In the rows, 128 means zero.
Each path below is one point turned by a fixed rotation once a step. After each direction that follows a path, write how fast that rotation turns it, in degrees a step (0 if it stays still).
Each turn is a multiple of 5 degrees from 10 to 175, or 0.
Each row of a path follows its step; steps can be skipped.

step 1: [126 122 136 129 130 136 122 134 130 119 130 123 125 131 128 130 119 117
 124 125 130 118 120 118 126 138 121 125 120 135 124 131 127 124 124 132
 125 131 123 124 121 130 135]
step 4: [124 125 131 125 130 127 126 138 130 138 134 127 122 125 126 129 118 121
 123 134 129 124 134 125 131 125 130 124 125 123 128 128 125 132 134 133
 123 110 116 131 124 131 136]
step 6: [118 122 130 126 116 133 128 131 132 124 131 137 125 135 131 127 119 134
 132 136 133 123 130 130 129 126 115 129 136 130 123 132 127 126 139 128
 131 128 119 131 125 130 139]
step 11: [125 132 124 129 124 131 124 126 127 127 137 140 133 129 120 124 114 125
 130 125 133 122 131 128 119 120 127 136 122 134 129 124 131 136 124 126
 134 123 124 124 138 124 128]
step 15: [124 126 129 124 121 135 128 127 131 123 122 138 127 122 119 117 121 127
 121 128 125 128 123 130 133 128 118 136 130 115 122 127 122 130 129 124
 128 127 122 126 119 133 135]
step 20: [127 120 119 132 119 127 121 127 124 131 134 138 133 131 113 130 123 130
 127 130 123 127 139 129 130 121 128 131 120 125 139 131 133 120 122 123
 126 122 124 126 127 130 133]
step 22: [130 128 125 133 125 134 133 131 127 137 124 125 127 135 125 129 123 129
 132 131 134 132 128 118 115 125 119 138 124 136 129 131 129 124 125 119
 123 123 123 121 122 136 136]
step 23: [134 134 120 131 125 135 128 123 126 125 133 139 120 124 124 132 125 133
 133 126 122 123 122 130 130 132 136 138 133 127 134 132 129 125 136 121
 132 126 115 129 137 121 126]
step 31: [125 131 130 132 122 126 122 125 123 133 129 131 130 127 123 133 120 125
 125 123 135 136 118 116 127 127 118 127 121 132 128 134 124 129 136 115
 135 126 127 122 128 125 138]
Directions:
[129 128 127 130 125 125 129 132 128 128 126 126 128 124 126 128 131 127
 128 128 127 128 128 128 131 127 131 130 128 127 127 129 128 128 128 130
 129 128 128 129 129 128 131] -> 70
[129 129 127 131 126 128 130 126 129 131 127 127 130 130 126 129 128 127
 128 125 127 127 132 128 129 126 127 127 127 127 130 125 130 131 130 127
 129 128 125 127 129 127 125] -> 160
[126 129 128 132 127 130 129 127 129 129 130 125 126 126 131 127 130 128
 129 128 127 127 126 126 129 128 126 127 129 132 128 129 125 128 127 126
 127 129 126 126 128 126 130] -> 85
[129 127 129 128 127 125 129 124 126 128 128 127 126 126 125 129 126 129
 128 128 124 128 128 128 127 128 130 127 130 125 129 128 126 127 128 125
 126 128 130 126 126 128 128] -> 140
[126 126 129 131 130 127 128 129 131 128 130 129 129 127 127 131 128 130
 128 128 128 127 128 132 127 131 132 126 126 128 130 129 128 128 127 127
 129 128 125 129 128 129 129] -> 110
